Each path below is one point turned by a fixed rotation once a step. After each direction that follows a path, write how fast that rotation turns it, in deg/step (0 if it stays still).
Each turn is a multiple of 5 degrees from 10 to 175, or 0.
Each row of a path follows its step; steps can be skipped.

step 3: [  6 -11  21   9   4  14  10  37   6  -7  25   8   8  22  -6 -16   5 -11
  27  29  -5  -6 -16   2   3 -48  16   8  10 -21  39 -40  -6  24 -17   0
 -23   2  -3  13   1 -27  -1  11   2   7 -34  21   0 -20]
step 9: [ -8 -22   5  11  11  23  18   7  -3   8 -20  49 -33  13  -4  -3   2  -4
 -15   4  17  29  33 -31   6 -13  11 -17  -1  10  17   3   2   9 -24  -4
  -3  -6 -34  15 -34 -19   2  -8  -5  12  23  24  33 -20]
step 11: [-11  13 -18   5  -5  14  36  23 -10  -5  11 -12 -37   3   2  12 -30   5
 -15  -7   8  30   4 -14  20 -13 -12  17 -13  -6  -3   9 -11  39  24 -37
 -22  14  -8   3 -41  13  -8   8  16   2  20  15  26 -23]
step 19: [  5 -17  37  -1  -3  34 -12  43  14  -9  -2   7  18  -8  -5  -9  10   7
  17  10  11  35   8 -23  -2  22   2 -23  -5  -3   6   5  20  32  -5  23
   7   2  -1  47  -2  22 -26  -7 -20   4 -10  15   6 -34]
step 31: [-18  -9   6   3 -34  19  16  36   3 -28  36  20   7  23  -7 -29   9  38
  25  15   3   7 -15 -25  -3  12   2 -14   8 -12  -2 -17  -1  28  11  19
  -3  -4 -20  10 -15  -6 -20  -8 -29  21  10  28 -22   1]
step 33: [ -7 -13  39  30   8  37  13  27   6   5   4 -32  -4   4  -8   1 -19  29
  24  14   5   2   0  -1  24 -26   3  -1   9  -8  25 -32   2  25  -7  -7
 -31 -12   3   0   6  -9  12   5 -27  16 -12  22 -19 -37]
step 34: [ 10 -10   6  -4 -17  10  10  17  -9  -2  -6  -1  10  -2 -32   7  10   4
  19  25   3  20  31 -22  -8 -12   7   0  31 -10  11  22  -6  45  10  14
   5 -12   4  58 -30  -1 -17 -12 -17 -14 -12  15   8 -37]
step 35: [ -6 -10   7   3   4   4  -4  34 -11  33   6  -8   3  -1 -12 -28  19  13
  -9  28  -1 -14  -9  17  19 -14 -19   2  -5   3  49 -12  -9  16  -2  14
 -19   5   0  20 -33 -19 -39  30 -14  27 -11  29  24  -1]
step 42: [-16 -40   9  -5  27  34   4  11  37  -6  -9 -16  -9   6  13 -19 -11   5
  -3  -5  -8  30  23  -3  12 -10  23  27 -25   8  -8 -17  31  18  12   5
 -33  19  13   0 -23  -6  -9  14  30 -15  13  15 -24 -11]
[ -4   8  -3  -8   4  -7  -2   2   4   5   2 -14  -2   8  -3  -1  -3   4
   3  -2   3   0  -4   7   9  -8   2   1  -7  -1   7  -6  -1  -1  -3  12
  -2   3  -5   4   5 -10   0   0   3  -1   2 -13   2   1]
145
[ 2 -3 -7  2  6 -3  9 -4  0  1 -2 -3  6  0 -9  3  7 12 -7 -2  7  3 14 -5
 -1  0  4  0  5 -2 -3 -1 -2 -5 -2  0 -7 -6  1  4  5 -4  2  6 12  7 -9  3
 -7  1]
85
[-4  4  3  3  5  9 -6 -4  7  6  4  1 -1 -1 -3  7  3 -2  1 13 13  0 -2 -6
 -2 -3  4 -2 11 -8  1  0 -2 -1  1 -6 -3 -4 -1 -5 -4 -7 11  0 -5 -8 -2 -6
  8  5]
60
[  4   8  -3 -10   4   9  -6  -4  -2   0  -6  -2   4   2  -6  -6  -2  -2
  -2  -1  -2   0  -3  -1  -1  11   6  -9   0  -7  -1   0  -3   2   2   3
   1   7   5   4 -12   3  11  -6  11   3   1  -2  -2 -12]
170
[-11   6  -5   7  10   3   3   0  -3  -5  -2  -1   4  -2   2   1   4   5
  -2  -7  -9 -13  -7  -3  -2  -5  -7  -1   2  -5  -2  -8  -2   5   3  -3
  -1   9  -5  -1   6   0   6   9  -5   1  -6   4   7  -6]
145
[  2   4 -10   2  -1  -1   7   6   2   9   2   4   1   3  -5 -12  -3   0
  -2   1  -4  -1  -5   3  -1  10  -3   3   8   7   1  -1  11   4  -8  -2
  13  -2  -6  -1  -2 -13   6   0   1  -4  -5   4  -1   4]
80

step 9: [-33  -4   2  -4 -17  25  -2  25  23 -14  -1  15 -16  18   6  -1 -12 -14
 -13  39  12 -19  13 -22  -9  11  27  -2  18  19  -7  37  -4 -25 -22  32
 -28 -19   6   1  14 -38 -22  18   2 -13 -13 -17 -25   3]
step 10: [-34  28  -6 -23   4   7 -21  27  24 -35  -4  16  -2  12   3  20  -3 -15
  11 -18 -19   4   1  18   4 -15  18   7  22  -2  27   3 -10   3   9   1
  -9 -29  10  -2  23 -21 -49  22 -23 -28   5  -9 -39   8]
step 12: [-13  -1  20  -6   6  28  14  43   1   3   6  23   2   5 -17  -8  -1  18
  -4  17 -26 -31   1   6  20  31  -2 -13  -1  12  12  12   4  -2 -14  15
  -5 -26  12  -1  -1 -41 -42  12  -1 -23  12 -51  13  18]
step 28: [ -6   9   3  -4  -6  40 -17  27  24  13  10  -4   9   5  -2   6  -7   0
  40  -5 -19 -19 -18   6 -37 -13  20  -4  10   6  23  -5   2 -16  18 -15
 -21 -15 -13  -9  14 -13 -29  34 -23 -22  51 -23   2   3]
step 29: [ 28  14  -7 -22  14   2 -35  55 -12  25  15  29  37  -6   5  -7  -6  15
  20  19  -3   5 -15   5   5 -29   9  22  -4   3   9  10 -15 -26   2  -5
  -6 -26 -23 -24   8  -7   7  -5  -4  -1  36 -10 -28  10]
step 31: [  6  -1  -4   0  -8  33 -19  19  -3  -7  18 -18  23 -15  16 -15   5  37
   2  33   7 -12  -5 -15 -34 -34  35 -15  -4  21  25  -2  23   1  -8 -10
 -27 -24  -7 -21   9   0 -29   7  31  -3  25 -11  20  -1]
step 36: [-12   8  14  -4 -22  15  -6  27  -8 -21   4  22 -12  31  13  31   9 -19
 -11  43  21  -5   0 -16 -25 -16  17   2  15  18 -20  34 -11 -13  -8  25
 -22 -39  -6 -26   4 -18 -14   1   3   8 -23  12 -31  -2]
step 37: [-26  25  -4  -3  -2  26 -26  17  -2 -38 -25 -12  11  33   6  24  -2 -17
 -14  -9 -16  -3  -9  -4  -4 -16  11   9   9  -1  14 -13  12   9 -23  21
 -13 -32  -6   7  17  -7 -56  21  -7  -2   0 -21 -39  11]
step 45: [ -2  26   6 -11  10  21  -7   5  18  19  27  31  23  -5   4  -8  22   4
 -25  44  19  -2 -12   9 -13 -12  -1  11 -36  35   1  19  15   3   0 -14
 -10 -28  32 -47  17  -4 -11   8   5  -2  -3 -21  -8  25]
[  6  -4   7  -2  -1   4   4  -5   7  -2   7  -9   9  -3   0  -6   3   0
 -12   1  -8   1   2   0   7  10   0  -2   3   4   1  -4  11   6   0   0
   2   1   5  -4  -4  -6  -5  -3  10  10   8   1   4   1]
95
[  7   0  -3   0 -11   7  -8   0  -6  -6  -7   2  -2  -2   6   4  11   3
 -10  -7   5  -3  -5  -5  -2  -1   0  -1  -5  -1  -1   6   4   2   1   3
   1   2   2   4   3   2   1   6   7   5  -9  16   0   6]
25
[ -4  -2  -6   0  -7   3   4   1  -5  -1  -3  -6   6   3   3  -6  -9   4
  -2   2  -3   2  -8  -2   6  -5  -6  -4   4   0  -3  -2   3 -11   7  -3
  -6   0  14   7   2  11   0   1   2   1  -2 -10  -4  11]
170
[ -3  -1   0  -5   2   8  -2   3   3   3   7   5   7  -9   7  -2   2  -3
   9   0   2   0  -4   3   2  -2  -8  -8  -7   5   4 -11  -5  -7  -6  -3
   7   0  -4  -7   5   5   7   8   5   4   0   1  12   2]
25
[  2  -1   7   7   3  -5   0   7  16   4  -3  -1  -2 -10   8   3   0   2
   0   2  10   1  -6  -1  -1   0  -4   7   3   4  -9   1  -3   1  -4  13
  -6  -3   5  -1   0   4   7  -8   9  -4   3  -1  -2   4]
160
[ -2  -4   1   0   2  -5  -9   9   7  -3   3  -4   5   2  -2  -1  -1   5
  -4 -11   5  -2   0   4  -1  -8  11  -3   3   3   2  -3   1   0   0  -4
   9  10  -9   4 -10   0   5  -5  -5   8  -2  -4  -4  12]
120
[ -6   8   6  -2  -6  -2  -2 -17  12  -5   6   7   5   1  -3   2   0  -9
  -3   0   5   6  -4  -2  -8  -5   8  -6   2   2  -4   3   9  -5   1   0
  -9   2  -5  -2   1   3   1   7   2  -3  -3  -5  -1  -2]
80
